In the rows, 128 means zero.
A: 4 groups of rows, each row roughly a mix of its group's hidden directions; one row fits no group:
A (129 x 10):
[[ 86 170 132  94 162 138 150 132 119 176]
 [119 104 114 123 108 167 108  88 127  65]
 [116 107 143 195 117 147 164  99 156 117]
 [142  73 103 149 157 152 163 162 132 102]
 [110  93 134 114 132 137 144  48 135 114]
 [166 114 156 179 108 171 130 153 122 157]
 [123 124 185 156 122 133  66 131 132 158]
 [ 94 199 139 145 153 124 126  99 124 156]
 [ 91 137  77 167 109 167 103 122 153 132]
 [105 130  88 164 133 165 113  70 122 144]
 [106 140 134 123 161 107 173 169 152 176]
 [130 177 144  89 115 128 105 177  99 155]
 [153 138  93  75 110 100 113 147 119  80]
 [117 143 147  83 139 101 149 135 123 197]
 [130 174  65 113 106 115 165 113 139 138]
 [114 144 159 199 144 111  91 137 109 121]
 [156 157 148 196 115 144 143 126 109  94]
 [160 152 173  94 112  85 116 168 114 125]
 [145 111  68 167 109 109 147 137  84 133]
 [123  93 114 121 140 106 112  82 185  96]
 [105  79 154 134 117  97 145  87 174 128]
 [132  72  99 154 161 137 171 121 140 158]
 [107 146  98 121 175  89  81 122 136  94]
 [149 159 143 184 176 104 148 123 113 151]
 [180 155  96  99 159  96 153 151 132 112]
 [139 134  68  74 123 167 106 139 138 121]
 [141  88 115 147 122 114 151 193 166 123]
 [159 150  85 143 141 140 127 156 165  75]
 [142 134 107 141 106 142 198  91 102 112]
 [110 136  86 144 139 149 134 182 134 182]
 [144 179 151 162 139 143  85 143 168 115]
 [ 86 163 161 151 104 149 165 145  97 104]
 [ 91 139  88  89 169 108 167 111 134 113]
 [ 98  73 174 140 102 125 151 124 153 100]
 [ 97 121 149 201 112 109 126 135 135  92]
 [164 144  98 157 141 101  70 132 127 162]
 [149 125 105 173 113 160 193 115 141 130]
 [125  95 166 129 140 116 101 192 101 106]
 [ 60  90 147  97 150 150 127 107 136 131]
 [ 45 121 128  92 133 143 145 127 129 126]
 [117  66  94 124 104 123  86 114 139 160]
 [141  98  73  95 180 107 113 114 132 136]
 [147 169 185 103 116  84 116 132 122 103]
 [130 154 159 136 109 119  81 138  72 162]
 [107 141 168 120 103  96 112 139  91 184]
 [121 146 125 174 127  94  89 114 186 127]
 [164 195 127 145 122 123 124  94 153 159]
 [106  83 164  73 152 140 113  98 119 126]
 [163 174 162 125 101 166 136 150  90 114]
 [160 137 106 184 132 125 149 120 137  70]
 [ 98 145 170  95 132  93 119 142  99 177]
 [148 102 160 160 146  78 167 106 159 124]
 [145 154  99 149 182 155  87 155 126 105]
 [126  93  96 108 117  95 110 193 110 119]
 [ 81  76 156 155 107 162 106 129 117 114]
 [144 108 147 125  90  70 129 142 167 163]
 [ 88 131 130 129 123 140 184 184 143 103]
 [177 145 102 110 127 191 141 129 157 120]
 [173 176 144  89 102 134 103 137  96 112]
 [ 81  85 171 147 128 162 113 143 116  99]
 [103 118 162  95 190 139 109 141 156 105]
 [157 123 105 164 121 108 120 173 128 188]
 [ 97 142 170 101 100 126 132 168 127  74]
 [158 148 166 123 163 141 101 124  87  81]
 [127  92 108 135 136 113  67 124 175 100]
 [143  76  96 103 145 133 165  77 125 129]
 [157  96  90 156 144 136 139 164 110 180]
 [126 116 157 115 118 119 112  98 169  60]
 [160 140 138 102  65 135 121 149 128  80]
 [143 163 145 112 163 163 101 108 150  76]
 [106 207 150 132 129 134 116 117 157 149]
 [112 114 133  64  90 109  92 119 125 160]
 [130 101 105 131 136  96 163  86 171 168]
 [ 80 163  91 130 131 185 109 137 125 114]
 [119 117 199 142 121 140 146 109 148  83]
 [128  76 137 126  93 106  99 106 181 116]
 [180 118 158 162 149  80 151 155 127 127]
 [186 103 113 174 119 144  95 106 152 123]
 [109 167 137 125 180 166 166 137  97 114]
 [130 151 112 158 162  78  74 135 108 140]
 [141  90 138 103  82 145 121 109 182 100]
 [122 105 125 179  82 147 104 167 114  98]
 [147 163 101 153 125 160 173  93 148  93]
 [137 188 164 121 157 146 102 103  94 142]
 [128 108 158 164 111 121 183 122 116 180]
 [130 130 169  81  85 122  93 125  87 111]
 [115 101  77 130 150 136 121 128 129 197]
 [152 152 131 117 144 140 121 202  92 110]
 [151 166 101 129 135 146  78 169  88 132]
 [ 96 155 122 136 178  75 144 126 115  93]
 [123 143 115 151 142  73  64 135 144 110]
 [ 86 130 145  81 120 131 134  63 142 127]
 [110 103 140 164 149 126 141 105 176  73]
 [ 81 147 137  63 114 125 137 140 151 158]
 [102 122 166  90  87 158 105 122  91 155]
 [ 92 176 138 125 108 100 125 158 173 160]
 [123 161 167 145 164 125  78 125 119  83]
 [118 114 178 124 117 115  89 112  99  72]
 [ 93 114 167 153 185 130 104 138  93 142]
 [108 113 166  98  83  96 140  84 127 153]
 [ 97 110 177 173 168 139 117 101 153 126]
 [139 101 141 131 117 137 117  65 122  70]
 [132 152 155  85 178 146 130 150 142  82]
 [ 72 181 137 111 110 130 167 114 114 145]
 [ 77 143  79 102 109 114 105 162 151 137]
 [124 100 121  61  95 140 121 174 129 126]
 [ 87  79 145  91 156 152 166 134 118 119]
 [141  78 133 127 130  90 167 143 164 168]
 [162 144 106 149 186 140 116 107 138 176]
 [124  92 151  95  75 120 130  96 168 110]
 [113 132 131 151 181 131 178 174 149 112]
 [163 119  85  94 110 167 124 130 173 105]
 [122 130 171 147  83 117  93 126  71 119]
 [146 117 194 164 100 128  90 117 123 146]
 [145 133 187 140 128 112 144 163  72 121]
 [100 125 189  82 155 155 121 140 106 131]
 [128 119 134 174 123 138 120 169  82 178]
 [ 91 137 200 133 139 137 130 156  97 114]
 [123 113 119 155 137 146 188 153 104  77]
 [123 175 126 144 155 107 105 146  68 154]
 [124 116  92 158  92 151 168 142 109  77]
 [128 139  58  97 133 122 137  99 169 140]
 [136 166 106 145 154 118  89  64 136 137]
 [106 161  96 157 103 125 101 152 151 182]
 [152 103  79  99  85 125 151 125  83 134]
 [154 132 139  99  87 163  75 136 139  92]
 [ 98 130 155 164 185 124 117 131 172 104]
 [105 126 177 146 175 144 104 130  92 163]
 [ 89 125 196 131 144 135  94 161 119 124]]
the one row of each list that fits no group (the others fit one group, some only roughly):
  q_169: [105 120  77  93 167 154  89 137 147 111]
  q_845: [137 129  70 110 133 113  85 137 181 137]
  q_191: [164 151 155 113  99 147  68  96 141 124]
  q_690: [139  74 189 147 122  95 150 118 128 123]
  q_610: [127 131 124  79 100  90 148  77 160 123]
  q_289: [146 140 109  82 120 115 145  67 169 126]
  q_192: [203 155 115 132 156 116 127 106 158 130]
  q_282: [144 112 127 165  79 102  96  81 152 127]
  q_90: [144 106 111 112 142 137  85  98 190 101]
  q_195: [147 193 110 105 164 133 100  99 124 107]
  q_589: [ 83  90 138 146  88 133 133 164  85 117]
  q_991: [141 134 113 133 115  75  79 125  99 174]
 : q_690
  q_306: [144 156 160 190 154 134 100 105 157 136]
  q_739: [169 148 107 165 100 130 120  79 146 165]
  q_682: [149 112 120 140 122 158  79 106 140  65]
  q_964: [153 104 150 178  90 140 101 171 118 110]
  q_885: [145 123 159 109  79  97 101 145 148  79]
  q_102: [117 114  99 104 118  68 177 110 153 130]
  q_97: [ 99 117 107  71 154 121 134 141 185 128]
  q_277: [122 116 145  50 137 144 126  96 158 126]
  q_182: [109 148  97  88 171 135 132 143 174  93]
  q_159: [121 103 165  94 105  96 148 133 173  88]
 : q_682
  q_832: [135 165 158 139 171 135 132 109  92  75]
  q_298: [156 109 107 153 102 125 150 121  80  72]
  q_886: [135 146 127 157 139 160 159 113  74  79]
  q_541: [146 141 161 154  85  78 162 137  96 132]
  q_344: [109 112 190 126 103 132 186 119 131 114]
  q_364: [134 198  99 117 142 110 127 163 158 112]
  q_10: [ 89 123 131 160 144 142 129 156  76 177]
  q_756: [ 97 154 115  84 162 166 142 160  97 147]
  q_47: [122 133 132  74 128 155 122  70 163 106]
  q_143: [124 147 197  98 163 113 121 154 104 130]
  q_990: [169 110  79  73 128 115 116  97 135 123]
 : q_886
  q_162: [125 156 141  73 155 163 155 167 140 149]
  q_309: [137 102  99  79 117 160 118 173  95 148]
  q_824: [151 169  96 116 147 117  62 141 116 110]
  q_374: [106 107  95 126  91 141 190 164 124 114]
  q_440: [147  80 121 120 102 114 109  60 133 119]
  q_502: [151 149 185 142 143 124  88  98 139 167]
  q_424: [154 122 100 171  71 114  91 141 144 143]
  q_366: [102 150 166 128 116 122 135 192  91 106]
  q_894: [135 142 112 124 144 148  47 120 112 156]
  q_764: [191 163 123 131 126 103 102  82 112 133]
 : q_764
  q_432: [114 140 115 142  56 121 158 142 169 125]
  q_199: [ 90 131  90 138 112 158 168  95 163 156]
  q_397: [153 103  89 147 153 148  97 134 178  93]
  q_921: [111 107 126 140 136 155 159 141  77 187]
  q_428: [160 178 146 109  69 143 147 133 149 129]
  q_7: [ 89 101 165 161 122 108 166 154  92 143]
  q_572: [150 192 108 139  92 121 139 170 148 118]
  q_807: [120 166 132 121 154  87  99 110  80 165]
  q_785: [ 92 106 139 149 131 121 148 141 122  52]
  q_176: [ 89 100 103 138 167 155 178 136 159 131]
 : q_199
  q_621: [135 185 148 171 134 122 128 166 143  88]
  q_283: [ 51 151 137 115 113 133 113 123 136 167]
  q_608: [ 77 106 115 114 143 161 158 139 163  85]
  q_209: [158  68 138 134 105 150  92 160 120  99]
  q_560: [ 92  73  84 136 119 109 114 165 119 150]
  q_905: [104 126 111 108 168 140 177 182 108 133]
  q_988: [111 144 185 154 137 109 163 103  97 161]
  q_222: [154 131 112  81 139  79 132 134 108 179]
  q_486: [133 133  97 169  79 159 124  80 146 137]
  q_687: [127 117 161 176 172  98 104  99 135 159]
  q_929: [160 130 153  95 160 122  66  95 135 123]
  q_632: [106  95 133 142 101 120  66 177 122 136]
 : q_209
